One turn moves each row of this set onto another row. After a few examples, where does it send each row asked below?
Z609: [ 25   2  17  15 -22   3   6   3   9  -8 -27  -4  11  -9   0  -5  18   7
 -11  13 -16 -23 -15   7   3   2   7  12   5 -12  -1 -18   7  -9   7   8
 -13   7   4  -5 -21   7   1  10  -3   9 -14   9 -15]
Z374: [ 20  13  16   1  -5   4   0  10  -6 -25 -12  -1  11   2   7   1  12  29
  25  -5 -15 -14 -15  24   6 -17   9  30  -1   3  -7 -13 -11   3  -4 -12
 -18  -9  10   5  -4  -3   0   0   5   2 -28  28  -6]
Z217: [ 16 -15  -3 -16 -15   9  19 -29   7  -4 -25 -10   0  -2  -4   8   8  14
   8  16 -21  -7 -11  60   1 -18   6  17   0  -3  -3  -4  -6   0 -21 -16
 -16 -12  19   4 -16   6   5   4  13   3 -10   7 -21]
Z298: [ 11  -5  -4   9  -4  10   5 -10  10  -4 -17 -24  17  -2  -4 -11   7   2
  22   4 -22  -2 -24  28   8  -5   5  16   2  -2 -16   7  -7  14   2  -9
  17   0  11  10 -16  -9   5  11   3  14  -6  -7 -17]
Z76: [ 14  18   2 -12 -10  14  13 -22   6  -2 -26 -24   4   7 -27   4   8 -14
  13  -2  -7   9 -14  39  -6  -9  -8  15  -6 -12   1   0   0 -17  -9 -21
 -14   9  14   3 -13  -3  -7   4  10  -8 -13  13 -25]
Z334: [ 19   6  17   6  -8   3   5  14   3 -23 -17  -3  13   2  11   7  14  31
  23  -7 -17 -20  -7  21   2 -21  12  31   1   6  -8 -11  -6   5  -2 -14
 -14  -3  11   6  -6  -4  -6   3   7   6 -23  27  -5]
Z65: [ 19  -1   0   4 -10  -8   4 -10   4 -23 -18 -21  29   2 -10  -2  12  13
  17  16 -15  -4  -5  31  25  -1  -9  16 -11  -7   9 -14  -7 -11 -11 -14
  -2  -2   7   4 -18  15  12 -10   2 -13 -22   9 -21]
Z442: [ 17  -2   8 -15 -20  12  13 -28  13   4 -21 -14  29  15   0  -1  14   9
  27  -2 -11 -10 -10  27  -1 -16  13  12   1 -20 -10  -8  13  -7   2 -13
  13   5   4   1 -23   7   2  -5  30   9  -6   8  10]
Z228: [ 19  -2 -15  -5  -1  25  -1   5   0  -9  -7  -9  11   7   6  22  12  -6
  22  11 -22  -5 -22  43   0 -16  11  10  14  -8   1   1  -4  -6 -25  -7
  -9 -12  14   6  -7  -3  20   0   4   3 -17  10  -8]
Z548: [ 12  -9 -11  -8 -32  11   8  -7   7  13 -25  -9  26   8  -2  14   4 -14
   8  -1   4 -13 -11  37   0  -4  -1   0 -14   4  -6 -12  11  -9  18   0
 -13   2  16  14   2 -13 -10   5   4   9 -12  -4  -4]
Z628: [  9  11   2  -5  -8  16  20 -12  16   0 -23   5   7  -9  -6  19   6  10
   8  -7  -1 -12   0  27  -1 -13  27  13  -5  -2  -4 -23  19 -13   0 -18
  19  -8  24  -2 -22 -18  -5  -6   8  -2 -22  15  -8]
Z202: [ 10   7  -1 -13 -20  12  13 -15  -1   8 -42 -14   6  17  -6   9   6   1
  10   8 -11 -15 -38  35  24   3  -5   0  -1   1  -5 -13  -8   3   4 -19
 -26  22  16  -6 -15   0   2  -2   4   3 -29  19 -11]
Z516: [ 20   9   8  -1 -27  20  11   5   6  12 -17  -4  15   3  -5  12   9   4
  18  12  -7 -39 -24  22  -5  -8  13   1  10 -12 -16 -18  -8  10   0   6
  -6  -2  16 -21 -10 -10  -5  -3   2   8 -20  22   7]
Z988: [ 21  13  -3  -8 -17  13  -7   5  -5 -16 -17   5  18 -10  12  13   2  18
  20 -15   4  -2 -10  32  -5  -9   2  14  11  12  -5 -18   6   1   7 -12
  14  -6   9 -21 -20  -2   4  -7  11   7 -12  18  -5]
Z701: [ 11  11   0 -12 -16  16  19 -28   5   5 -29 -27   5   6 -26   4  15 -13
  12  -2  -9   0 -14  38   1  -8 -12  16  -6 -15   3  -3   3 -17  -7 -13
 -12  12  11  -1 -13   3 -12   3  11  -7 -16  10 -25]
Z933: [ 23   9  11   1 -26  22   3   7  -1   6 -15   2  19   1  -4   9  13   3
  12  15  -5 -36 -21  20  -3  -2  19   3   5  -6 -22 -24  -7   4   2   6
 -11   0  16 -20  -6  -8  -3  -5   5   8 -19  26   4]
Z401: [ 25  12 -11   2 -23  10   9   2  -7   2 -21 -10   9  16  -4  14  14  12
  -7 -19 -20 -25  -5  27   5 -16 -14   9   3   1   5  -7  -2  -3  -1   5
 -19   1  21   8 -18   2  -6   1  13  22 -24   5   2]
Z939: [ 11  -9   1 -14  -2 -10   5 -16   3 -13  -8  -8   7  -3   9  -1  14   4
  19  18  -2  -8 -16  35  14  -8   2  33  16   8   1 -24   5  -7  -6  -9
   0  -7  25 -17 -28   5   4   6  -5  -6 -17  16  -3]
Z514: [ 24  -2   1   2  -6  -8   8  -5   7 -24 -20 -17  31   4 -11   0  14  12
  13  20 -17  -3   1  26  20   2   1  17  -7 -11   6 -15  -5 -11 -12 -12
  -1   0   9  -2 -17   9  16 -10   9 -21 -23  12 -17]
Z755: [ 23 -15 -29  10 -21  21   8 -16  11   2 -19 -20  15  -4 -17  -2  10  -3
   1   5 -17 -10  -7  41   2  -2  20  10  -4   2 -14 -10  -1 -11  -9 -20
   0   0   4   7  -9  -2 -12  13  17  20 -20   3  -4]
Z987: [ 31  16  20 -11 -13   4   0 -15   0  -8 -25 -15   0   7   1   0   7  17
   4  13 -10  -2 -11  19  -9  -7   4  16   1   4   4 -10   3  -7   0  -2
 -18  -7  -6  -3   8   0  -3 -10  30  -6 -18  27 -12]
Z353: [ 14  -5  -9  -6 -34  15  12  -8   3  13 -27  -5  20   6  -4  15  14  -7
   2  -5   5 -19  -8  33  -6  -3   2   2 -15   4 -10 -14  12  -8  15   2
 -12   3  19  14   2 -10 -18   4   8   8  -9  -3  -7]
Z105: [ 28   7 -12  -6 -13  18  18  -4  -5  -7 -32   3  19  -5   3   0  12   2
  17  -2  -5  -8 -33  23 -11   5  17   5   2 -22 -17 -21  12   3  -4 -17
   1   7  -1 -11  -5  -6  -9   0  19  18 -15   2   7]
Z66: [ 17   3   5  14 -13  -1 -12 -16  -6  -7 -27 -12   6   9  -8   5  -1  -4
   7   3   3 -15 -16  28  11   1   9   2 -16  17  15 -18  -6 -15  -6 -24
  -9  -9  14   7  -8   2  -5  -4   0 -17 -18   6  -1]
Z682: [ 24   1  -7 -10  -4   8  19   2  15 -13 -23  -7  19   4   5  22  15  -7
  15  24 -10  -3 -20  39  -2   3  13  20   9   8 -15 -35   3  -4   9 -21
  -7 -12  28   8 -16  -3   4  -2   6   5 -12  34  -7]

Z442 -> Z228
Z609 -> Z202
Z76 -> Z334
Where do these go?
Z939 -> Z105
Z65 -> Z933

